One turn moves every row onto another: examples first, then more rows asked
k712: [ 13.7   9.0 -29.7  -4.6  -8.8 -12.0  10.6  12.5  -2.2  -3.3  -6.1  24.8
   8.3  -5.1  19.1  -6.4  10.0  -3.5  15.0   6.8 -24.0  -8.1  -9.2  15.4
  16.2  -0.6 -25.4  -0.4  -5.7 -23.3]
k21: [ -3.4  19.7  -3.4  -3.9  -0.7  -1.8 -12.4   8.7  -0.2   6.7 -18.0  14.9
   0.6  -1.9  18.8  12.7  15.8   5.2  26.8  19.5 -22.1   7.4   0.5   7.1
  17.6 -19.6  -3.9  -0.3 -17.8 -15.2]
k287: [ -1.1   7.9  -4.1   7.7   1.7   3.9   5.2 -24.1 -15.2  26.7  -2.5 -13.5
 -23.0   8.8 -39.9   8.8 -16.0  12.8   2.6  -0.6  -7.2   6.6  -7.9   7.0
   7.7  13.3 -19.7 -14.3  19.4  19.1]
k665: [  6.4  -6.4 -18.0  -7.7   0.7 -13.1 -12.6  23.8  -5.9   3.1 -18.3  -0.3
   9.8  18.6  20.3  -5.0  16.0 -10.4  -3.1 -10.0 -12.0   7.5   8.0  22.2
  21.8  -1.4  -5.6  -4.2 -17.0 -28.1]
k376: [-13.8  15.3   0.8  -6.1 -23.0  13.8  -8.3   9.3  -5.4  13.6 -14.0  -2.2
  -4.3   5.3   5.2  16.5  29.4  -5.4   6.7  11.2 -29.8 -18.4  -4.3  30.5
  21.1 -16.8  -1.2  31.7 -21.2  -4.8]
k192: [-10.7   9.0   0.2 -11.7 -26.9   6.4 -10.3  14.2 -10.4  24.1 -25.9 -14.3
   1.7  17.6   5.0  17.2  24.9 -19.4   4.1   5.6 -21.5 -10.2  -6.6  37.8
  27.3  -7.8   6.2  17.9 -22.3  -8.3]
k984: [  0.0   1.7  -1.9   6.5  -5.3  18.6   3.1 -21.3 -20.1  26.9  11.1 -10.8
 -24.0   4.7 -45.3   7.8 -14.2  -4.2  -7.6   5.4   0.3   2.6  -9.9  16.8
   2.3  -1.2 -15.0  -5.1  20.3  10.5]
k602: [  7.3  -5.1 -10.5  -4.8 -14.8 -14.9  -1.9   2.5 -15.6  -2.4 -27.7  -3.4
  10.0  15.5  34.8  -4.9   5.1 -17.9  19.8  -2.2 -22.5   0.9  -6.6  20.7
  13.0  -1.7   1.8 -13.3 -19.5  -2.3]
k684: [  2.7   2.5  -3.1   6.8   0.2  14.7   1.6 -21.4 -19.4  25.5   9.5  -7.6
 -22.7   3.1 -42.0   6.9 -17.7  -1.4  -2.6   7.1   2.4   9.4  -9.2  11.2
   1.7  -1.4 -15.7 -13.8  21.4   7.4]
k988: [  3.4   1.3  -2.6   5.0  -0.4  12.9   1.4 -20.0 -20.7  28.3   6.9 -10.3
 -20.8   6.7 -42.7   6.9 -18.2  -5.3  -3.2   5.8   4.0  11.3  -9.5  13.2
   3.1   0.5 -13.3 -16.8  20.6   7.3]
k903: [ -5.1   0.3   1.1  18.5  -0.7  17.6   1.8 -13.6 -10.0  25.8  12.3  -3.1
 -18.7   1.8 -44.0  14.8 -14.9   2.8  10.4  -9.6  -6.5  16.9  -8.2  11.0
  10.7  15.7 -14.5 -21.2   6.0   8.0]
k173: [ -9.7  -1.8   3.0  17.5  -9.2  23.3   3.9 -13.1 -12.2  28.7  13.8  -9.9
 -20.3   5.2 -49.3  15.9 -10.0  -2.2   2.3 -12.5  -9.1   7.4 -10.1  19.9
  12.2  16.9 -13.4  -8.8   4.7  11.6]
k847: [  1.9  -9.1 -16.2  -9.3  -9.4  -7.6 -11.0  24.9  -8.6   7.7 -18.1  -9.0
   8.2  23.2  13.9  -3.5  21.4 -16.8 -12.3 -14.0 -14.3  -1.9   6.0  32.6
  23.7   0.8  -3.5   8.2 -18.6 -24.1]
k156: [  0.2  13.5  -4.2  -8.8  -4.6  -8.8 -14.5  13.3  -5.2  16.7 -30.0   2.6
   6.1   9.6  18.5  13.6  11.8  -9.1  24.6  13.7 -14.5  14.9  -2.2  14.4
  23.5 -10.7   4.1 -14.1 -19.6 -18.5]
k146: [-10.6  20.7  -1.4  -2.2  -9.9  10.2  -9.7   6.5   0.3   4.6 -10.6  12.4
  -4.6  -4.5  12.7  13.8  25.0   6.8  17.9  18.5 -30.1 -10.0  -1.1  15.2
  16.7 -22.5  -6.8  22.4 -18.7  -8.2]
k159: [  2.8  -8.6  -8.5  -7.1 -25.3  -9.4  -0.4   3.5 -18.9   2.3 -28.4 -12.4
   8.4  21.2  28.4  -3.3  10.9 -25.2  10.3  -6.9 -24.0  -9.9  -9.1  32.7
  15.6   1.2   4.8  -0.9 -21.0   1.6]
k175: [  5.0   4.2 -25.7  -7.3 -28.6   0.9  14.4  13.4  -6.9   3.4  -3.5   9.7
   4.5   2.7   7.0  -3.2  21.3 -14.1  -2.2  -0.5 -29.1 -29.1 -13.0  35.7
  19.4   2.4 -21.8  26.0  -8.6 -14.9]
k28: [ -3.4   8.0  -1.9 -12.9 -17.4  -4.5 -13.1  16.4 -10.4  25.9 -33.6 -11.6
   7.1  19.8  11.6  15.6  16.7 -21.7  13.3   7.1 -14.2   6.9  -5.5  29.8
  28.3  -5.3   9.0  -5.1 -21.9 -15.3]
k38: [  0.3   1.8 -17.0  -1.6   2.9  -2.4  -9.7  17.5   0.3  -9.8  -2.7  14.0
   1.1   4.2  19.0  -5.2  22.3   6.8  -2.7  -2.9 -22.9  -5.9  10.7  15.1
  14.4 -12.4 -15.5  17.9 -15.7 -21.8]
k52: [ -4.7   7.8  -2.9   7.6  -3.3   8.5   6.3 -24.0 -15.4  27.6   0.1 -17.0
 -25.0   9.6 -42.7   9.7 -11.7  11.8  -2.5  -2.3 -10.4  -1.3  -8.6  13.2
   7.7  12.4 -19.7  -4.5  18.9  22.1]
k435: [ -1.0   6.6  -3.9   6.3   0.3   2.7   4.6 -22.9 -16.2  29.4  -4.9 -17.5
 -21.8  11.8 -40.2   9.5 -16.4   9.1   1.3  -2.9  -6.1   7.9  -8.7  10.1
   9.2  15.3 -17.3 -16.8  19.1  18.5]
k831: [  2.7  -0.1  -2.2   5.1  -3.9  14.5   1.7 -19.5 -21.7  30.4   6.1 -13.9
 -21.1   8.6 -44.4   7.7 -16.7  -7.9  -6.2   4.2   4.2   8.7 -10.3  16.7
   4.3   2.0 -12.4 -13.7  20.4   8.1]
k965: [ -3.3   8.4  -4.1   8.5   0.2   7.1   5.9 -24.9 -13.8  25.7   0.3 -13.2
 -24.9   7.0 -40.5   9.2 -13.8  14.6   0.8  -0.3 -10.1   2.5  -8.2   8.5
   7.3  11.9 -20.9  -8.4  19.0  20.8]
k802: [ -9.3   0.8   2.5  19.4  -6.3  23.7   4.0 -14.9 -10.3  24.9  16.9  -4.6
 -21.7   1.0 -47.5  15.6 -10.2   3.6   5.0 -10.5 -11.5   7.3  -8.6  15.8
  10.6  14.1 -15.7  -7.6   5.4  11.7]
k481: [  7.7  10.1 -28.0  -3.9 -17.4  -2.3  13.9  10.9  -2.4  -4.1   0.0  22.6
   3.7  -6.0  12.9  -5.1  17.5  -2.5   7.2   5.6 -30.0 -22.4 -10.5  22.9
  15.4  -2.7 -26.7  19.5  -6.5 -17.8]
k356: [ -3.0  -0.1  -7.5  -0.1 -24.6   2.9   3.3  -3.4 -12.4 -10.6 -12.0   0.7
   0.5   6.7  27.1  -3.8  18.3  -7.2  10.5  -0.4 -36.1 -24.5  -6.8  26.5
   8.3 -10.1  -6.1  23.5 -19.2   8.1]
k247: [ -4.2   5.5  -3.0   6.3  -5.6   7.6   5.8 -23.3 -17.1  30.4  -2.8 -20.3
 -23.3  12.6 -43.6  10.2 -12.5   7.8  -3.8  -4.1  -8.6   0.4  -9.8  15.5
   9.5  15.4 -17.6  -6.8  18.1  21.4]
k956: [ 17.2   3.6 -30.0  -9.3 -11.4 -17.9   9.0  16.9  -6.3   5.5 -16.0  15.4
  13.2   4.6  19.0  -5.8   6.5 -15.6  13.7   2.1 -16.9  -0.4 -10.7  21.1
  21.2   6.5 -18.5 -13.4  -7.1 -26.4]
k198: [  0.7   3.5  -9.4   1.4 -13.3  -2.9   1.7  -4.3  -9.0 -15.3 -11.8  10.5
   1.1   0.9  33.4  -6.0  12.8  -0.1  19.3   4.3 -34.0 -15.0  -4.3  14.8
   5.1 -12.7  -8.3  11.5 -17.6   4.4]
k715: [  0.9   0.1  -1.6   5.2  -6.3  17.5   2.0 -20.0 -21.6  29.7   7.9 -14.0
 -22.7   8.0 -46.0   7.9 -14.7  -7.5  -8.7   3.8   2.1   4.6 -11.0  18.8
   3.9   1.6 -13.0  -8.1  20.2   9.7]
k180: [ 14.1  -1.2 -28.2 -12.4 -22.5 -15.3  10.3  19.0 -11.2  13.9 -19.9   2.8
  13.9  13.9  12.6  -3.5  10.0 -26.2   4.5  -3.8 -16.1  -7.0 -13.5  33.9
  25.4  11.3 -12.9  -6.3  -9.1 -24.1]
k686: [ -7.4   1.8   1.6  19.8  -2.2  20.7   3.1 -14.7  -9.3  23.5  16.1  -1.7
 -20.4  -0.7 -45.0  14.2 -12.4   5.4   8.9  -8.8  -9.7  11.7  -7.8  11.2
   9.7  13.3 -16.5 -13.1   6.0   9.6]
k59: [ -2.2  -6.1  -6.9  -5.0 -30.2  -0.8   2.6   0.6 -17.5  -1.7 -20.1 -11.1
   4.3  16.8  24.8  -2.4  17.5 -19.9   5.6  -5.7 -31.1 -22.1  -9.5  35.5
  12.9  -3.2   0.6  17.6 -21.2   7.1]
k756: [  6.2   0.3 -11.1  -0.7  -8.7 -11.6  -0.8  -1.5 -10.5 -11.4 -19.8   8.2
   6.3   5.3  36.9  -7.0   6.2  -5.3  24.3   3.4 -27.4  -1.9  -3.9  11.8
   7.3  -8.6  -4.3  -6.7 -17.6  -1.0]
k932: [  5.1  -0.7 -18.5  -3.8   6.4 -10.5 -12.2  20.5  -1.0  -5.8 -11.0  10.7
   6.1   9.4  22.6  -6.7  16.2   1.6   1.4  -4.4 -16.5   6.4  10.3  13.2
  16.9  -7.8 -11.8   0.6 -15.2 -27.0]
k635: [ -3.0  -5.9 -14.7  -7.3 -13.2   0.5  -8.7  21.9  -6.7   3.1  -9.6  -6.2
   3.4  18.6  10.7  -2.5  27.6 -11.3 -16.4 -12.7 -20.8 -14.6   5.7  34.9
  21.4  -3.5  -7.3  24.9 -18.1 -18.8]
k845: [ -5.0  -2.4   1.3  17.0  -4.1  16.4   2.1 -12.0 -11.7  29.4   9.5  -7.9
 -17.2   5.7 -45.0  15.1 -15.0  -2.5   8.0 -12.1  -5.3  16.6  -9.2  14.9
  13.1  18.2 -11.7 -22.2   5.2   7.8]
k697: [  1.0   3.0  -2.2   7.3  -1.7  17.8   2.6 -21.5 -19.3  24.9  11.8  -7.2
 -23.7   2.8 -43.7   7.0 -15.3  -0.6  -4.4   6.9   0.2   5.3  -9.4  12.9
   1.3  -2.5 -16.3  -8.2  21.4   9.5]
k271: [ -2.2   4.7  -4.0   5.6  -3.7   3.9   4.9 -22.1 -17.5  31.6  -5.5 -20.8
 -22.1  14.1 -42.2   9.7 -14.6   6.2  -1.7  -4.2  -6.4   4.5  -9.5  14.2
  10.0  16.6 -16.1 -12.9  18.6  19.6]
k126: [ -3.4  -0.8 -15.1  -3.2  -7.5   3.7  -8.4  18.5  -2.7  -6.0  -2.2   4.9
  -0.1   8.8  13.4  -3.8  28.2   0.9 -11.8  -6.9 -25.3 -16.2   7.9  26.5
  16.8 -10.1 -13.4  30.2 -16.8 -17.9]
k218: [  8.7  -1.0 -26.3 -11.7 -31.2  -6.0  12.6  17.5 -11.3  12.9 -13.7  -0.2
   9.7  13.0   7.2  -2.0  17.8 -25.7  -3.5  -4.8 -22.3 -21.7 -14.9  41.5
  24.4   9.4 -15.2  13.3  -9.7 -18.1]
k426: [ -7.3  -3.0   2.5  16.5  -8.2  19.9   3.0 -12.2 -13.4  31.1  10.1 -11.8
 -18.3   7.9 -47.7  15.9 -12.2  -4.6   3.5 -13.4  -6.3  11.5 -10.0  19.8
  13.4  18.9 -11.0 -16.2   4.0   9.4]

k756 moves to k198
k28 moves to k156
Now these:
k847 moves to k665
k684 moves to k697
k903 moves to k686
k965 moves to k52
k712 moves to k481

